One turning vector, and how many steps it has turned
The counts run from 0 to 228.
[-13, -10, -11, 8, -34, -7, 29, -6, -9, 11, 17, 25, 25, 33, -3, -28, -42, -13, 41, 0, 35, 0, 34, 4, 16, 41, -3, 25, -1, 42, -3, -1, 32, -2, -19, -2, 25, 5, 16, 11, -1, -5, -30, 0, 30, -24, 5, -6, 31, 28, 12, -25, 6, 38, 13, -40, 8, -10, -26, 8, 2]	104
[-12, -2, -10, 22, -41, 3, 53, -16, 20, -10, 4, 15, 13, 21, -21, -21, -4, -23, -5, -16, 21, 30, 44, 8, 18, -3, -44, 2, -1, -7, -23, -8, -18, -22, -23, -20, 12, -33, 30, -7, -26, -25, -35, -22, 11, -18, -12, 15, 12, 19, -14, 15, 6, 30, 22, -42, -11, 23, 0, -29, -2]	195
[29, -35, -7, -32, -28, -33, -20, -32, 6, -13, 42, 12, 3, 8, -36, -21, -27, -7, 5, 12, 15, 24, 47, 9, 17, -16, -8, -23, 0, 24, -8, -35, 12, 8, -32, 12, 39, 17, -10, -16, -7, -38, -10, -41, 17, 27, 21, 8, 14, 9, -5, -31, -3, 4, 10, -21, -5, 14, 18, 27, 10]	5
[20, -33, -15, -44, -29, -34, -26, -30, 11, 2, 30, 11, 4, 9, -40, -19, -35, -2, -6, -8, 2, 11, 41, 3, 28, -9, -5, -11, 7, 42, -9, -48, 22, 4, -24, 15, 41, 17, -3, -17, 9, -41, -5, -35, 36, 40, 10, -4, 16, 23, -11, -33, 0, -1, 1, -15, -5, 10, 21, 25, 13]	6
[5, -13, -2, -37, -24, -18, -7, -17, -4, 11, 18, 1, 10, 6, -21, -24, -27, -13, 3, -5, 3, -9, 32, -9, 35, 14, -4, 23, 9, 71, 3, -45, 28, -10, -30, 1, 40, 31, -8, -7, 23, -33, -18, -9, 44, 29, -15, -21, 2, 30, 1, -15, 10, -24, 2, 1, -16, -13, 15, 2, 27]	8
[-1, -11, -23, 0, -3, 4, 32, 0, 18, 25, 4, 12, 11, 20, -29, -34, -3, -14, 19, 15, 20, -12, 36, -5, 23, -14, -12, 51, 0, 13, -22, 9, 7, -11, -32, -47, 23, -36, 27, 24, -28, 2, -21, -19, -4, -17, 12, 24, 23, 41, 11, 8, 7, -41, 9, -33, -25, -1, -4, -16, -3]	24
[19, -30, 17, 6, -21, 5, 10, -15, 35, -16, 24, 20, 1, 31, -5, -3, -10, -42, 3, 37, 45, 21, 18, 11, -10, -14, 12, 9, -10, 13, -27, -12, -4, -18, -63, -33, 30, -41, -15, -6, -19, 0, -18, -35, -28, -4, 12, 12, 25, 1, 9, 13, -6, -24, 18, -24, -16, -13, -11, -4, -4]	58
[-2, 12, 14, -17, -22, 20, 25, 8, 17, -35, -6, 26, 7, -27, -21, -9, 10, -8, -7, 12, 40, 1, 25, -15, 18, 3, -12, 35, -25, 10, -21, 4, -25, -19, -65, -14, 20, -24, -40, -14, 13, -48, -28, -21, 31, -3, -9, 8, -2, 4, -7, -9, -5, 0, 21, -21, -42, -38, 1, 9, 0]	124
[7, -26, 27, -6, -36, -23, 27, -21, 16, 18, 30, 13, 19, 38, 7, -6, -37, -22, 4, -15, 31, 10, 31, 17, -2, 33, -11, -15, -4, 42, 33, -35, 19, -18, -6, 20, 42, 11, 7, -3, -12, -13, -41, -4, 10, 0, -22, -17, 36, 17, -12, -28, 18, 43, 11, -27, 15, -5, -28, -14, 2]	73
[-11, -26, 1, 42, -53, -2, 18, 3, 22, -15, 13, 28, -4, 39, -11, 0, -29, -17, 15, 11, 42, 19, 35, 11, -1, 7, -7, 5, -27, -7, -23, 11, 1, -11, -43, -31, 23, -33, -3, 4, -25, -4, -15, -28, -12, -1, -20, -4, 30, 29, -3, 33, -5, 6, 35, -35, 7, 22, -8, -30, -1]	227
[-5, -37, -23, 1, -6, -10, -2, -9, 44, 25, -9, 7, -16, 10, -21, 24, -57, -19, 7, 8, 48, 12, 24, 20, 2, 26, 5, -9, -20, 42, 16, -37, 6, -32, -12, -5, 44, -10, 2, 3, 13, -14, -16, -48, 8, 28, 11, -24, 15, -4, 44, 20, -16, -14, -7, -24, 2, -12, 10, -2, 1]	143
[-10, -19, 9, -31, -29, -20, 33, -25, 10, 5, 5, 12, -2, 15, 11, -21, -3, -11, -2, -21, 24, 5, 42, 7, 6, -19, -19, 31, -9, 9, 6, -13, -2, -4, 4, -14, 16, 9, -2, -4, -20, -39, -39, -20, 33, -7, -35, -18, 3, 55, -38, -18, 10, 36, 44, -21, -48, 1, 10, -22, 4]	219
[7, -29, -14, -41, 0, -17, -11, -15, 28, 9, -4, 30, -9, -11, -36, -24, -1, 10, 32, 27, 54, -1, 49, 8, 2, -37, 18, 11, -16, 11, -18, 5, -5, -5, -39, -25, 23, 2, -15, -6, -19, -40, -20, -36, 14, -8, 20, 7, -1, 20, 5, -37, -8, -14, 26, -19, -48, -27, 8, 5, -11]	149
[-13, -9, -8, 14, -47, 8, 2, -10, 1, 8, 23, 13, -30, -3, 10, 2, -14, -14, -12, -1, 20, 2, 48, 7, 31, 27, -22, -3, -28, -7, 16, 3, 32, 1, -32, 6, 45, -21, -23, 23, -35, -17, -19, -37, 11, -9, -35, -16, 12, 24, -6, 0, 13, 0, 35, -47, -1, -7, -37, -7, 19]	45
[21, -9, 23, -52, -3, -15, 33, -9, 23, 3, -4, 17, 49, 0, -37, -48, 7, -5, -2, -11, 18, -13, 18, 1, 7, 0, -15, 25, -4, 40, -8, -27, -3, -16, -26, -13, 28, -20, -8, -21, 6, -23, -27, 1, 30, 13, 18, 21, 33, 26, -26, -47, 13, 19, -14, -26, -29, -17, -3, 12, -15]	95
[10, -3, 13, -41, -30, 0, 5, -32, -18, -26, 43, 18, 8, -2, -27, -39, -23, -21, 12, 26, 5, 15, 35, 0, 40, -30, -8, 15, 16, 10, -20, 6, 27, 8, -43, -18, 31, 17, -20, -13, -24, -26, -23, -32, 15, -9, 11, 11, 16, 34, -4, -20, -10, 6, 30, -41, -30, 1, 3, 31, 3]	36
[2, -34, -14, -26, 2, -20, 5, -2, 24, 27, 3, -3, 21, 24, -30, -16, -38, -16, 17, 18, 30, 2, 24, -4, 17, -13, 2, 20, 14, 64, 11, -43, 11, -24, -1, -26, 34, 27, 16, -8, 22, -26, -25, -31, 15, 25, 23, -8, 1, 27, 33, -4, -5, -25, -2, 7, -17, -1, 30, -5, 28]	176
[12, -9, -19, -18, -12, -1, -16, -18, 7, 10, 7, 27, 2, -34, -33, -15, 26, -4, -16, 21, 35, -1, 48, -7, 33, -3, -7, -4, 1, 17, -12, -17, -3, -15, -57, -16, 34, -18, -8, -5, -23, -58, -14, -32, 11, 3, -4, 26, -10, -10, -1, -31, 14, -41, 16, -32, -22, -32, -19, 9, 20]	181
[-14, -3, 0, -11, -35, 17, 24, 3, -11, 4, 20, 27, 12, -13, -15, -25, 14, -4, 9, 3, 20, -3, 53, -16, 41, -1, -25, 5, 2, 2, 0, -6, 1, -16, -40, -6, 32, 4, -6, 0, -37, -58, -30, -16, 31, -19, -35, 6, -19, 17, -17, -32, 23, -6, 41, -21, -21, -25, -26, -33, 24]	12
[11, -39, 8, -2, -5, -13, -2, 13, 56, 23, 1, 9, -1, 19, -19, -3, -12, -2, -8, 12, 26, -5, 15, -1, -6, 16, 0, 6, -22, 18, 18, -36, 16, -14, -37, 1, 57, -46, -13, 1, 17, 11, 5, -62, 15, 31, 13, 10, 28, 5, 10, -6, 8, -44, -24, -13, -10, -16, 6, 2, 3]	87
[9, -1, -34, -13, -5, 16, 4, -29, 7, -3, 9, 16, 5, -9, -56, -27, -25, -5, 18, 22, 39, 2, 39, 12, 44, -28, 3, 9, 8, 23, -37, -4, 10, -15, -28, -45, 11, 7, 0, 6, -21, -32, -19, -30, -10, 6, 27, -2, 21, 37, 27, 5, -16, -8, 20, -46, -29, 12, 15, 13, 3]	205
[19, -28, 21, -37, -9, -18, 18, -29, 44, -6, 1, 18, 9, 15, -12, 0, -3, -42, -11, -4, 17, 17, 25, 2, -7, -4, 1, 8, 0, 38, 4, -58, -19, -23, -45, 8, 25, -14, -9, -29, 20, -47, -35, -19, 29, 13, -13, -1, -11, -16, -16, -12, 10, -8, 0, 10, -35, -36, 4, -17, -4]	153
[-15, -31, -2, 28, -43, -27, 29, -11, 32, 12, 9, -1, 0, 56, 20, -1, -34, -28, -12, -15, 9, 23, 37, -11, 3, 13, -29, 7, -4, 21, 12, -38, 16, -6, -18, 8, 35, -26, 37, 0, 6, -4, -25, -39, 36, 12, -27, -8, 4, 23, -11, 18, 16, -1, 7, -5, 5, 12, 6, -22, 18]	18
[0, -6, 7, -29, -24, -8, 8, -4, -5, 9, 20, 7, 14, 2, -18, -26, -22, -20, 13, -5, 5, -12, 29, -16, 40, 16, -9, 30, 15, 64, 9, -37, 19, -8, -30, -2, 35, 38, -1, -1, 17, -37, -25, -7, 41, 12, -21, -23, -11, 25, 4, -8, 18, -27, 17, 4, -23, -29, -4, -15, 32]	9
[-19, -20, -5, -4, 0, 9, 53, -7, 17, 8, 4, 11, 9, 8, -23, -21, -22, -32, 40, 8, 51, 24, 43, 28, 15, 1, -20, 1, 1, -1, 13, 9, -10, -34, -4, -20, 29, 0, 18, 8, -33, -24, -45, -19, -10, -42, 9, -3, 10, -8, 22, 1, -9, 34, 23, -37, -10, -14, -25, -34, -7]	138
[-29, -18, -1, -14, 0, 17, 41, 5, 30, 35, -1, 4, -6, 4, -18, -32, -29, 5, 18, -19, 11, 19, 31, 12, 34, 1, -38, -4, 10, -9, 33, -21, 19, -14, 20, -12, 50, 12, 1, 0, -3, -15, -27, -52, 45, -11, 11, -3, 18, 24, 18, -18, -8, 30, 4, -42, -7, 0, 17, -19, 0]	108
[-13, -15, 10, -31, -26, -18, 39, -18, 28, 13, -6, -1, -11, 5, -7, -18, 2, -7, -11, -29, 11, -2, 44, 12, 4, -13, -32, 23, -19, 0, 14, -17, -5, -6, 3, -14, 32, -4, -4, -3, -20, -37, -35, -21, 38, 3, -39, -21, 7, 54, -39, -13, 10, 26, 36, -23, -38, 2, 9, -34, -2]	220
[11, 12, 4, -44, -11, -6, 27, -50, 8, 10, 6, 7, 19, -7, -27, -19, -14, -18, -22, -14, 9, -9, 25, 17, 42, -1, -13, 13, 11, 46, 4, -42, 13, -19, -13, -19, 21, 19, -3, -5, 0, -38, -39, 1, 22, 19, -10, -21, 19, 41, -13, -20, 6, 29, 11, -44, -31, 0, 8, 16, 3]	39
[8, -31, -10, -37, 1, -27, 2, -18, 44, 21, -10, 8, -13, 17, -5, -12, -28, -17, 11, 6, 22, 9, 18, 2, 1, -10, 6, 45, -13, 32, 0, -26, 17, 6, -22, -10, 35, -25, -1, -6, 17, -2, -14, -49, 39, 18, 34, 11, 17, 24, 10, -18, -4, -23, -22, -22, -49, -19, 26, 42, -11]	119
[21, -26, 26, 10, -30, -2, 7, -23, 32, -34, 25, 25, 4, 40, -12, 3, -17, -32, 2, 41, 46, 23, 15, 12, -13, -24, 15, 0, -16, 12, -35, -6, -11, -10, -52, -28, 22, -38, -18, -13, -11, -10, -12, -41, -22, 6, 12, 9, 30, 15, -1, 16, -10, -4, 22, -27, -20, 12, 4, 7, -9]	59
[-6, -25, -12, -1, -28, 0, 9, 16, -6, -10, 33, -16, -13, 13, -25, -21, -51, -33, 26, 38, 13, 20, 28, 1, 32, -5, -23, 29, -3, 8, -5, 13, 17, -7, -26, -23, 56, -5, -3, 6, -12, -5, -21, -54, 0, -2, 28, 7, 13, 27, 41, 43, -24, -42, 16, -18, -11, 10, 6, -8, 15]	202
[-12, -3, 20, 2, -46, 5, 21, 0, 0, 3, 27, -6, -9, -3, 16, 5, -16, -29, -21, -1, 20, 6, 24, 2, 29, 28, -40, -2, -12, 10, 44, -18, 10, -23, -23, 9, 59, 0, -26, 3, -17, -32, -39, -29, 19, -3, -41, -17, -1, 9, -7, 6, 17, 6, 29, -26, -7, -20, -26, -17, 26]	43
[25, -11, 30, -48, 0, -11, 39, -13, 28, 1, 11, 8, 44, 9, -29, -39, 3, -15, -8, -6, 7, -2, 14, 3, 7, 7, -30, 20, 5, 39, 3, -37, -3, -22, -31, 4, 41, -14, -7, -24, 9, -18, -36, -7, 30, 12, 12, 19, 35, 9, -24, -33, 12, 14, -18, -22, -22, -28, -10, 12, -16]	96
[-8, -7, -27, 28, -40, -23, 41, -16, 28, 8, 0, 5, 8, 22, -31, -6, -22, -13, -19, -16, 32, 16, 36, 14, 7, 14, -48, -8, -18, 13, -5, -21, -14, -29, -8, -16, 27, -45, 33, -6, -12, -26, -24, -29, 12, 21, 2, 14, 30, 36, -4, 15, -3, 29, -8, -45, 10, 31, 9, -10, 5]	197
[-4, -23, -15, 29, -21, 4, 21, 24, 9, 6, 20, 7, 16, 11, -32, -14, -28, -29, 22, 26, 40, 9, 40, 3, 17, 35, -21, -7, 1, 15, 4, -6, -1, -43, -35, -9, 55, -14, 20, 10, -18, -15, -22, -23, -17, -13, 11, 15, 18, -19, 26, 23, -4, -24, 7, -18, 29, -10, -38, -43, 9]	169
[9, -9, 21, -34, -20, -4, 17, 1, 13, -17, 2, 36, 35, 7, -39, -40, 6, 24, 21, 14, 40, 1, 26, -11, 9, -14, 1, 25, -14, 25, -35, -2, -14, -1, -47, -22, 16, -6, -24, -17, 10, -27, -13, -15, 31, 2, 15, 19, 28, 34, -11, -40, 2, 15, 17, -28, -35, -11, 20, 17, -6]	93
[-19, -20, -7, 8, -3, 29, 9, 2, 24, 40, 4, 29, -6, 19, -20, -26, -8, 14, 39, -11, 26, -12, 45, 5, 28, 22, 14, 12, 3, 13, -6, -14, 33, -9, -29, -29, 28, 4, -5, 27, -12, 5, -4, -27, 18, -12, -24, -33, 28, 35, 29, -1, 15, -18, 25, -35, -11, -18, 2, -36, -4]	79
